In the data rows, the value 128 means zero.
Some points, each followed by its number:
[130 117 114 119 119 129 128 132 136 158 121 126 111  88  86 147 140 124
 130 133 124 132 132 114 121 126 116 120] 0
[121 116 124 111 132 127 115 123 124 125 128 131 120 125 136 121 126 124
 121 105 113 134 109 131 112 128 155 133] 1
[110 127 108 130 134 119 120 119 137 119 130 119 123 136 115 119 127  97
 128 112 140 111 136 135 124 105 100 118] 2
[ 96  61  76  73  73  95  93  87  96  83 112  98  63  73  53  79  37 124
  97  90  61  93  99  98 112 118  72 100] 3
[151 150 115 121  89  69 126 111  92 105 134 114 122  73  88 129  95  86
 134  75 123  90 151 138  54  89 121  93] 4
[120 115  97  84 179 144 153 134 122 110 120 152 179 136 102 174 114 139
 142  99 151 127 128 109 163 100 164 116] 5
[ 73  68  51  69 107  83  44  36  71  62 112 110 122 107  96  73  78 100
  62  92  96  90 113 108  67 138  81  85] 6
[118 148 153 164 145 160 170 131 171 144 128 162 211 192 187 136 123 161
 167 175 143 152 131 128 228 164 131 164] 7
[146 115 169 161  99 122 134 132 159 145 151  89 119 137 140 149 177 147
 106 121 115 130 123 158  78 128 173 106] 8
[ 92 103  80  98 116  97  71  78  83  82 129 118 117 115 101 107 108  95
 106 105 111  94 133 124  76 132  92  93] 9
[141 162 180 163 168 136 160 144 141 146 156 146 158 158 169 176 141 178
 132 165 136 145 146 146 152 143 176 154] 10
[129 141 158 156 136 157 158 135 152 150 128 151 182 173 167 133 137 155
 163 168 146 155 129 133 183 157 128 165] 11
[158 145 132 131 114 111 141 132  99  92 112 140 126  99 115 113  99  98
 131  83 116 105 120 135 113  98 133  97] 12
[148 164 130 154 102 130 129 138 136 139 117 137 112  97  97 152 134 118
 146 118 127 140 151 143  96 125 117 113] 13
[142 151 129 118 141 133 140 159 131 129 128 171 142 101 126 152 116 113
 162  97 126 138 133 133 148 116 151 147] 14
[130 154 159 168 149 127 128 153 125 115 129 135 127 147 136 140 143 108
 145 116 133 134 138 140 153 116 141 126] 15
[ 93  98  95  97 124 105  79  80  98  94 126 119 133 121 120 108 102 128
  85 124 108 108 124 121 102 143 113 114] 16
Which two points above are nearest to each new point? Their numbers follow each, smallest number first.
[138 116 125 112 138 140 121 146 128 127 124 130 155 127 135 123 130 155
 129 139 134 123 109 117 156 139 158 151] 1 14
[107 108 109  77  74 117 100 135 125 138 118  94  73  73  88 122 117 140
  98 141  98 131 125 103  99 134  87 134] 0 16
[130 111  96 115 118 123 115 120 142 139 114 134 121  80  80 150 129 118
 123 131 129 114 138 108 138 133 114 111] 0 2
[ 96 145 114 111 144 169 120 132 124 133 119 151 118 124 147 109 126 152
 113 171 119 135 121 129 162 139 131 154] 0 1
[130 115 145 127 127 112 138 115 137 128 128 130 126 157 177 131 110 143
 133  96 129 137 126 154 127 156 177 135] 1 15
[110 106 113  93 120 181 118 166 147 144 143 133 118 112  92 110 147 131
 135 183 131 125 112 105 196 129  99 143] 0 2
[126 136 123 109 145 150 129 171 150 152 137 165 123 119 149 144 142 146
 141 146 123 154 136 127 156 143 145 142] 1 14
[155 143 153 145 141 117 155 152 141 138 123 133 131 150 142 120 130 117
 128 131 142 126 153 136 116 114 123 106] 2 15
[147 119 140 152 129 149 148 151 139 129 140 138 113 143 147 140 154 102
 139 130 143 136 125 130 179 127 151 105] 14 15
[144 103 126 149 144 139 147 126  97 139 108  77 164 159 155 106 128  90
  90 151 122 122 168 119 124 114  80 110] 2 15
[166 189 129 181  86 142 142 148 162 141 121 121 115 119 104 172 149 117
 157 131 145 135 176 163  84 112 104 105] 13 15
[161 174 146 185 155 143 154 166 143 113 133 161 152 127 164 163 135 117
 138 108 142 124 154 158 130 104 190  95] 14 15
[ 83 109  94 103 109 140 117 105 141 131 128  98 120 161 136  70 114 113
 136 119 138 131 116 123 131 109  53 156] 1 2
[133 153 141 158 165 140 158 114 146 154 141 147 151 164 148 150 153 143
 168 170 163 143 139 137 151 142 109 158] 10 11
[150 131 146 154 132 133 154 150 138 127 134 134 117 151 149 130 145 102
 137 128 142 130 136 135 155 120 137  98] 2 15
[161 150 151 159 127 139 158 162 142 161 127 132 129 122 153 134 147 144
 136 130 127 145 123 140 153 142 141 131] 14 15
[145 119 108 114 126 123 133 134 123 164 113 125 109  68  59 170 128 118
 135 132 136 122 143 100 116 126 126 107] 0 13
[162 158 171 201 148  74 143 152 118 152 103 128 149 161 142 138 150  88
 170 111 164 107 139 163 134 134 174 119] 14 15
